In the rows, zero is written as 128.
The rows of R fall into several groups, and each row is roughly a mix of its group's hidden directions; one row fits no group.
R:
[[124 113  93 123 110 100 113 149 125 184  94 184 124 117]
 [160 136 110 161 117 125 176 174  97 118 109 145 159  95]
 [129 102 122 122 152  94 142 136 178 134 183 139  84 151]
 [103  92  88 131 158  74 111 146 117 159 134 129 154 161]
 [ 75 156  97 160 110  92 116 116 151 132 124 154  99 163]
 [154 127 150 123 117 143 122 149  92  84 164 124 142 193]
 [124 150 130 140 184 154 174 136 123 161 111 158 106  91]
 [150 163 124 155 164 126 154 127  90  75 113 145 129 168]
 [115 104 138 144  85  66 116  92 171 129 120 132 121 103]
 [103 137 111 101 131 126  97 188 106 155 150  88 101 106]
 [131 170  78 123 124 164 105 154 167 120 129 173 148 121]
 [121 110  99 155 137 147 131 134 117 174 102  77  75 128]
 [125 147  70 137  69 134 118 149 129 106 131 146  82 121]
 [ 98 175 133 154 130 151 123 101 141  63 156 117 142 142]
 [130 158 178 139 107 110 159 105 115 102 185 132 152 108]
 [153  98 153 147 172 150 121 106  96 109 143 102 176 100]
 [161 183 127 121 113 109 164 149  89 116 117 162 148  96]
 [134 145 122 105  98  85 110 117  63 130 120 134 171 103]
 [ 99 142  92 159 129  78  91 111  84 102 127 145 142 140]
 [150  90 159 127 154 179 165 146 136 117 138 166 135 165]
 [138 111 166 138  47 143 110 119 138 150 124 102 145 115]
 [152 131 100  59 129 127 146 155 128 101  98  90 118 148]
 [144 150 169 133 153 107 104  93 146 197 124 128 111 138]
 [160 123 111 136 121 112 152 149 184 110 177 159 106 157]
 [156 140 149 129 150 117 139 160  57 132 131 104 139  83]
 [153 123 138 159  86 148 131 161 184 103 118 145 130  86]
 [124 110 117  93  79 109 132 110 178 141 127 184 138 141]
 [124  83 107 140 158  72  92 103 127 144 150  93 115 117]
 [ 81 154 128  98 111 110 150  79 144  83 102 105 130 138]
 [109 153 184 108 160 154  86 160  91 143 119 130 121 118]
 [127 109 129 138 131 172 103 118 153 120  96 193 169 138]
 [164  95 141 112 168 175 106 156 118 134 137 122 172 101]
 [149 145 129  71  71 136 172 142 157 135 121 137 108 132]
 [101 183 128 149 139 117 144 142 173 117 166 131  79 127]
 [ 94 107 161 102  98 158 128 161 108 146 106 173 162 144]
 [148 117 126  75  84 119 133  80 110 130 159 116 129 170]
 [180 150 157 137 177 110 135 158 138 120 171 101 111 125]
 [105  54 126 120 108 145 132 108 130 122 153  91 122  88]
 [156 116 139 138 160 135 140 100 162 140  74 118 181 153]
 [ 91 137  92 141 110 179 138 122 117 124 132 144 194 134]
 [124  84 110 123 143 122  99 136  75 186 122 161 136 126]
 [165 157  77 137  93 129 176 112 110 147 127 148 154 108]
 [ 89 109 116 128 104 110 134 157  85 108  74 133 154  95]
 [124 115 157 121  91 112 126  68 138 178 142  93 129 106]
 [138 119 103 110  45 152 120 135 117 114 136 117 165 110]
 [103 115 139 113 179 106 167 142 142  66 133 141 129 101]
 [138 110 106 125 185 164  89 146 112 109  97  84 123 126]
 [157  88 145  90  95 151 160 123 174 123 118 109 100 105]
 [102 136 128 120  70 100 141 101 163 135 135 187 132 141]
 [175 175 105 113 108 128 178 147 135 139 131 137  83 125]
 [145 128 124 114 104  84 158 157 128 174  93 159  90 146]
 [ 96 182 142 158 166 134 151 131 175 106 125 143 102 111]
 [151 132 183 158 128 109 118 133 162 195 134 128 116 125]
 [136 181 139 112 113 136 132 126 123  93  66 128 131  81]
 [ 90 146 124  96 138 188 163 120  91 144 135 105 155 115]
 [100 141 175 116 102 182 146 139 136 104  99 137 112 169]
 [146  69 155 152 143 106 125  87 141 147 141 159 169 131]
 [155 127 111 128 127  75 112 100 134 184  98 147  97 103]
 [103 141 115 127 122 130 109 117  65 114 100 111 143  66]
 [157 114 157  93 152 130 174 164  83 168 136 124 126 119]
 [162 119 111 176 127 123 141  58 152 134 111 127 102 110]
 [174 173 140 118 139 185 139  87 153 129 144 125 141 117]
 [ 67 143 153 143 106 102 116 105  92  97 114 164 147 139]
 [159 163 167  96 125 146 125 144 156 112 101  85  84 134]
 [ 99 113 106  67 112 117  79 138 137 102 107 161 149 124]
 [142 131 115 118 158 134 148 124  64 173 100 131 137  83]
 [134 136 115 158 137 151 162 144 113  74 142 181 122 167]
 [142  96 138  64 119 119 131 121 131 111 170  88 160 108]
 [114  97  78 155  99 170 139 130  96  81 137 126 116 115]
 [172  98 137 154 182 140 120  92 117  99  91 109 136 125]
 [ 98  96 151 142 155 168 135 168 124  94 167  89 130 131]
 [124 127 139 100 127 127  98 145  62 163  72 126 130 132]
 [122 101 181 126 202 132 140 123 125 143 116 163 124 135]
 [ 82 108 178 149 129 168 128 119 121 116  99 127 119 179]
 [108 138 126 120 152 104  89 120 116 169  96  86  93  86]
 [ 82 136 129 168 136 178 127 134 145 115 115 104 147  74]
 [191 110 155  86 133 155 126 136 120 120 101 118 114  82]
 [ 79  94 140 150 130 112 110 194 126 140  95 130 117 108]
 [178 121 142 127  92 103 142  99 152 187 156 127 112 120]
 [166 118 102 170 102 142 123 119  68 124 134  87 148 116]
 [126 112 114 121 159 164 128 107 107  85 119  58 146 136]
 [ 82  98 125 176 123 157 137  99 143 153 124 142 151 174]
 [136  55 152 102 113 140 145 138 113 120 166 166 118 138]
 [133 151 130 127 138 144 119 144 190 146  75 150  82 123]
 [162 146 140 102 123 161 176 136  81 103 117 129 170 112]
 [113 149 143 161 192 129 152 109 173 109  92 136 117 128]
 [ 90  99  93 136 124 129 108 137 102 111  84 109 121  70]
 [100 156 152 143 124 129  90 125 164  60 103 113 115 139]
 [123 146 172 172 158 128 142 128  95 168 110 104 160  98]
 [124 163 131 168 137 164 138 186 122 174 127 137 100 137]
 [177 149 105 129 153 161 138 113  76 106 154 108 145 157]
 [ 90 153 162 135 177 105 134  72 158 121 144 123 140 134]
 [125 141 183  92 135 190 116 141 130 140 144 113 133 166]
 [158  64 105 104  96 120 114 102 117 140  86 111 147 121]
 [124 187 171 141 105 171 159 158 116 119 152 144 133 121]
 [116 185 130 121 123  54 108 128 111 126 133 157 110 123]
 [106 128  81 149 114 156 155 123  99 138 120 152 150  66]
 [148 109 123 147 148 115 122 120 101  95 115 167 160 195]
 [ 94 138 105 131 132 126 130  69  79 163 140  90 146 136]
 [101 125 154 112 111  71  81 133 145 119 133 180 114 140]
 [ 95 127 156 131 121 125  89 108 179 107 157 124 119 182]
 [117 160 111 121 168 175 113 115 109 193 131 115 113 137]
 [ 67 117 123 151 141 167  69 123 102 116 120 114 135 115]
 [150 152  76  93 154 167 142 116 129 170 149 140  97 134]
 [119 158  75 113 123  90 114 170 102 151 104 127  94 110]
 [111 134 100 176 135 109 165 131 107 175 159  86 122 143]
 [112 126 130 135 164  97 160  98 160 129  90 156 100  80]
 [117 143 116 118 151  78 122  90 149 186 133 153 100 150]
 [119 132  94  94 109 178 130 104 140  60 131 122 137 114]
 [ 59 128 126 177 100 119  94 138 132 142 120 117 146 157]
 [161 161 156 119 128 114 182  99 161 151 165 149 146 137]
 [142 171 155 111 141 140 141 114 137 115  72  87 134  83]
 [137  76 152 117 128 122 102  99 137  89  72 129 156 143]
 [110  92 111 128 134 126 121 141 139 186 124 197 113 113]
 [174 170 142 137 127 132  94  60 154 128 122 129 134 140]
 [114 172 131 164 176 106 116 129 136 133 112 173 153 167]
 [152 169 122 101  96 101 100 145 128 125  75 165  97 126]
 [ 70 116 107 145  98 149 130 113 133 142  92 165 147 171]
 [119 176 112 122 101 104  95 140 164 159 132  89  86 115]
 [105  81  99 106 145 103 107  97  93  97 142  90 103 130]
 [124 131 130 125 108 122 112 100 151  90 110  46 124 111]
 [123  96 147  85  79 100 145 167 117 152  95 149 124 111]
 [104 133 114 151 163 110  95 142  90 152 172 108  89 158]
 [128 120 156 116 116 118 152 129 159 122 153 182 179 171]
 [132 105 108 167 149 133  92  94 131 127 100 183 164 114]
 [ 75  87 178 151 123 125 112  96  96 131 149 108 140 129]
 [137 132 143  91 130 133 142 137 109  83 111 166 194 144]
 [167 130 170 140 100 155 104 140 193 149 132 133 110 116]
 [128 101 126  87  71 133 154 153 162 158 129 146 106  96]
 [147 127 198 147 116 128 109 140 165 101  95 132 144  95]
 [119 132 170 101 144 147 131 144 130 165 172  74 103 103]
 [165 114 122 138 175 154 130 141 155 135 135  69  90 145]
 [104 148 156 114 139 100  98 154 133 157 177 133  74 137]
 [130 143  79 150 165 141 109 137  97 186 137 121 103 154]
 [120  83 129 105  93 143 137 134 108 167 177 137 167 100]
 [122 100 154 181  88 114 141 182 141  99 135 124 153 121]]

Here is one row of each group, with its name. Which group are the others in?
[127 159 126 115 151 143 135 198  89 136 124  84 106 130] -> <129>
[127 164 172 113 157 116 101 127 164 124  70 118 100 119] -> <89>
[170 128 123 123 169 110 156 120 158  64 143 147 119 107] -> <22>

[108 129 122  94 145 167 131 133 127 140 182 117 112 191] -> <22>
[132  82 139 115  85 177 132  85 158 149 118 146 138 109] -> <129>
[126 108 115 116  84 170 146 140  73  98 145 134 146  90] -> <89>
[149 111 147 140 152 114 162 126 152 116 172 147 137 196] -> <89>
[ 97 185 111 179 174 123 128 132 107 123 131 154 146 140] -> <89>
[133 127 124 121 141  91 103 112  52 134 100 138 169 124] -> <89>
[186 131 176 132 110  99 138 115 123 184 143 125 131 145] -> <22>
[117 150 105 146 148  41 136 126 106 113 135 134 135 151] -> <129>
[127 116  91 151  84 120 121 113 151  56 110 139 124 147] -> <89>
[179 115 118 104 152  94 116 170 119 166 129 117 101  90] -> <129>
[101  84 109 156 122  93 108  90 128 108 149 120 181 146] -> <89>
